The rows of A fall into 4 groups, which share some directions, and each row is roughly a mix of its group's hidden directions, except one row that fits no group.
A (153 x 10):
[[ 41   5  10  19  17  59  19  13  24   1]
 [ 27  -7 -28 -19  -6  14 -42 -14 -54   5]
 [ 21   9  28  -5  -1 -15  27   5   4 -69]
 [-22   2 -35 -35 -36 -39 -11 -12 -31  -5]
 [ 43 -18   1  -4 -21  59   3 -27  -1 -16]
 [ -4  25  48   3  41   1  24   7  42  -7]
 [ -2 -48   4 -15 -26  43 -11  -4  21 -38]
 [-19 -23   6 -23  10 -39  59  -9  17 -11]
 [ -3   6   3 -54 -33 -39 -22  15 -22 -18]
 [-25 -10 -12   1  13  14  -9 -16  -4  74]
 [ 33 -23  24  39  12  48 -17 -14  15  12]
 [ 35 -21   0  11  13  34 -15 -39  19  42]
 [-15  -9 -15 -33   7 -49  13  32  20 -37]
 [ 19  18 -39   5   5  41 -11  -8  34  42]
 [ -9  31   7   8  32  25  53   5  36  -7]
 [ 28   0 -15 -45 -41  -4   9  27 -32 -20]
 [ 10  16  17 -13  -7 -26  19 -11  -7 -71]
 [ 10  31 -24 -26 -20 -47   2  24 -32 -20]
 [ 16  -7 -39   5 -22 -26 -25 -48 -23  23]
 [-30  38  -2  -3  11 -57   5  -4 -11  33]
 [ -5 -28  47  30  24  35  30  13  15  -6]
 [-15   7 -14 -55  -7 -20   2  56  -3  -1]
 [-10 -13 -16 -15   3  26 -16 -11   4  72]
 [  4  -7 -35 -42 -23  30 -13 -43   7  22]
 [  2  -8 -30  48  33  35   3  13  15  31]
 [  9 -10  17   3  -3  37  21 -31  33  52]
 [ 23 -37 -53  -1  40   3 -20   8  15   0]
 [ -8 -37  45  20  -5   5  26 -20  44  -9]
 [-23  10 -21   7  35 -63   7  14 -10  18]
 [ 41 -21  -1  38  16  46  27   7   4  17]
 [  7  21  30  32   3  42 -50 -15  -7  -9]
 [-14   6   8   3  29 -39  22  41 -25  40]
 [ 20 -15 -12  50  20  50  16  -9  12  21]
 [ -4   6  42   7  28  42  26  -1  43  -7]
 [ 12  18   4  17   7  69  20  -7  29 -14]
 [  2  -3 -28  -8  15  29 -21  -7   9  67]
 [-24  -7 -19  -7   2  13 -18 -23  -6  70]
 [ 21 -38 -28  -8  24  25 -38 -10  40   1]
 [ 17   9  16 -13  -8 -14  23   6   0 -74]
 [-26  -1 -30   5 -13 -31  28  47  27 -24]
 [  4  45  10   5 -46   6  32 -12 -38  -5]
 [  3   9  -8  -4  29   9 -24   1   3  73]
 [ 10 -45 -35 -16  36  13 -29 -12  28 -13]
 [ 15  24   3   0  -8  27   5  45  44  37]
 [ 20  46 -20  42 -13  20  22  27  23   9]
 [-27  47 -39 -21  -2 -34  -2   2 -19  26]
 [ -9 -44 -15   0  33  -8 -37  11  46  -3]
 [ 16  -4  35  36  33  43  -6  21  28   1]
 [  2 -25 -23   6  63 -22 -23  -6  22 -19]
 [ 15  13 -43 -44 -27  -2 -42  10  -7  11]
 [ 12 -39  24 -15 -16  56   6  -3   0 -33]
 [-19  12  -5   5  27   4  -5 -13   1  74]
 [ 17  17 -13  -4   3 -10  14   2  -2 -77]
 [-23   3 -12   0 -21   8 -24  -7   6  72]
 [-20  13  16  20  29 -46 -12  32  16  37]
 [ 22  27 -48  27 -35   9   2  20 -30 -13]
 [-16  -8  -3   4  22   2 -22  -9 -10  74]
 [ 31  34  25  14  25  35  10 -36  -2  28]
 [-14  30  -3  14  41 -56   9  11 -15  20]
 [ 12   0 -49 -47 -31   3  22  22 -20   6]
 [ -5 -29 -40 -11  52  -9 -31  16  21  -4]
 [ -2 -55 -18 -12  51 -12 -15  10  20   9]
 [ -9 -11 -20 -12 -30 -39  54  20  13  22]
 [  3 -44  21   7 -44  31   8   0  13 -39]
 [ 13 -35 -40 -16  57   2 -20   5  11   7]
 [ 28 -17  27  -5 -39  54  19 -11 -12 -10]
 [ 36 -24   1  20  22  38  20 -17  24  39]
 [-19 -13  -1  19   0   8 -21   1   0  75]
 [ 25 -49 -20  29 -17  14  -7  -2  28 -37]
 [-32 -26 -25 -40 -26 -30 -17  23 -26   9]
 [-34  -8 -12 -39 -39 -30 -29 -14 -23 -12]
 [ 19 -52 -28 -16  51   7 -11  -2  10   8]
 [  5  -7 -27  -2  45  -4 -47 -11  42   5]
 [  0  37  44  12 -14  -1  30 -29 -29 -28]
 [ -4 -13 -11  -1   7  17 -28 -14   0  74]
 [ 42  50   1  21  -8  26 -15 -18 -32  -4]
 [ 18 -39 -16 -10  58   6 -25 -12  24   7]
 [-22   5  10 -42 -24 -41 -20  29 -22 -26]
 [-11  28  11   5 -66   1  29  -1 -26  -8]
 [-11 -21 -35 -45 -32 -22   5  27 -31   7]
 [  6  -1  22   1  -2 -17  30   6  -7 -72]
 [ 33 -10  28   9  24  48  28  17  29  10]
 [ -7 -47 -39 -29  11  12 -32   2  32   2]
 [-39   4  -9  -7  12  -6 -11 -10 -16  68]
 [ 24  -7  31  28  32  43  18  -2  35  12]
 [-41 -11  32  13 -13 -40  15  26 -29 -24]
 [  1  -3 -35  15 -13  29 -51   7 -44  -3]
 [  8  20 -20 -41 -27 -53   0   5 -29 -10]
 [-24   4 -20 -29  13 -27   3  23 -38 -48]
 [ 41  37 -26  -9   5  12 -43  10 -30 -16]
 [ 15  14 -37  23  -5  35 -41   7 -38 -16]
 [ 48  25  27 -20  30  19 -30 -28  -6   5]
 [-18   5 -23 -20  25   7 -18 -18 -11  65]
 [-19 -10 -14  -6  34   7 -16   4 -14  68]
 [-34 -14  41 -13  26 -27  28 -11  33 -20]
 [ 24   0  -9  36  14  50  13 -38  23  17]
 [ 28  34 -21 -10  -4  33  -9   0  44  38]
 [ -9 -27 -53 -24  -1 -21  -5  47  11  -3]
 [-29 -35  15   8 -14  -2 -18 -12 -18  61]
 [ -1 -23 -35   5  54 -26 -28   4  28   2]
 [  1  48  12  12  51 -32  -7 -27  -4   7]
 [ 10 -42 -52   1  27   2 -25   6  25 -20]
 [-38 -40 -31   4  13 -13  29  12   6 -40]
 [  1  -8  11 -14 -28  55  -5  -9   0 -53]
 [  8  27   4  -3 -10 -13  28  14   9 -70]
 [-22 -18  -2  -4 -12 -40  56  14  29 -19]
 [ 45  54 -11 -17  24   1 -22  14  -1 -18]
 [-27 -42  40 -18  11 -19  28 -26  23  10]
 [  6  17 -45  -3  24  27 -48  29 -15   7]
 [  2  -7 -59  12  18  36 -28  16 -25  -2]
 [  0   2 -17 -50 -35 -35 -20  22 -29 -11]
 [-30  -2  -4   5 -58  -9  24 -18  39  15]
 [ 17 -57 -10   1 -41  28   8  -9  13 -23]
 [ 11  20  -4  37   2  56  24 -29  13 -19]
 [  1 -29 -58 -13 -29  -4  -7   6 -34  24]
 [ -7 -10  69  -4  -1  -7   9 -32  26  15]
 [ 23   3  22  32  17  50  34 -20  24  -6]
 [-19  49  34  10 -49  -9  17  -2 -15  -2]
 [ 68  23   1  -9  10  18 -30   6  18 -12]
 [-10   0  20   8  31  24  61  25  23  -2]
 [-43 -16  47 -10   8 -26  28 -12  28  14]
 [  0  11   9 -16  -8 -22  22  14  -9 -73]
 [ 59  36 -26 -23  11  -1  -4  -6 -27 -13]
 [ -3 -25  -3   0  -3  22 -18 -38   1  64]
 [ -8 -17  30 -34   7 -35   4  10 -39 -42]
 [  7 -48 -28  -2  49  -8 -23  12  26   4]
 [ 28  -2  19  18  14  32  12 -54  32  17]
 [ 25   7 -42   5 -15  30 -34  13 -30  34]
 [-12 -13  -6  23  13   5 -29  -9  -6  71]
 [  1 -18  32  18 -58  19 -11  -4  38  -4]
 [ -7 -59 -40 -11  20  -3 -17  25  21  -6]
 [ 28  12 -52  21 -12  32 -30  24 -19  -1]
 [-17 -17  18  -6 -36 -35  -9  16 -29 -49]
 [  1  -9  30   6 -15 -18  25  23  -6 -65]
 [ 28 -10  18   4 -15  -7  11  -1   2 -73]
 [ 35  25 -43  -2  -1  21 -36  10 -39  -2]
 [ 37  14   2  37  30  43  13 -10  29  14]
 [ -2  37   6  -9 -58  13  28  -7 -33   7]
 [-34 -33  35  24  10 -11  18  41 -17  21]
 [  5  13 -45  -1   6  26 -38   7 -47  17]
 [  3   3  16 -14 -27 -22  14   6  -8 -71]
 [  3  31  46  32 -47   0  21 -10  -6 -13]
 [ 38  18 -25  22   9  48 -38   1 -16  -3]
 [  0 -25  53   6   7  -3  26 -38  25 -25]
 [-14  36  23  29  23  35  21 -12  33 -27]
 [ 16  -7  -3  66  23  40  13   0   2   4]
 [-42 -40   0 -15  15 -26  45  -2  21   4]
 [ 35  11 -39   4 -37   8 -20   4 -47  -2]
 [-25  -1  56  -6  14 -24  32 -19  33  -5]
 [ 11  21  18  46  -6  39 -27  -2  -5 -42]
 [-21 -20  18  -1  12 -22  55   1  47  -1]
 [ 21  11 -15 -16 -35   0 -49  10 -41  23]
 [-21 -10  -1  -2  17  22   5   0   6  75]]

Here is one row of each group, with its name. Which group are the others in?
[  8 -10  12  -8  12 -33  -3  -5 -34 -65] | N
[-45  -1  -7 -29 -13 -52 -29   5 -15  -4] | B
[-29 -34  33 -40  18 -32  14 -15  16  17] | Z
[-17  24  40 -20 -30  23  31  -1 -39 -17] | G

[-23 -13  21  -7   4 -33  48  10  48  -5] | Z
[ 17 -21   0 -36 -11  63  -5 -21  -4 -18] | G
[ -1 -12  37   7 -37  43 -24  19  36  -7] | G
[ -8 -25 -64 -13 -15 -11  -9  35 -21  -2] | Z
[ 37 -12 -35 -18 -20 -16  -5  42 -37  10] | B
[  2  41  43  33 -39  -3  24   7 -16  -6] | G
[ 33  23   5 -15   8  24 -57   6  -4  35] | Z
[  3 -17  -5 -25 -28 -49  39  -9 -20 -31] | Z
[ 40  22  21 -11  21 -22   3   4   0 -59] | N
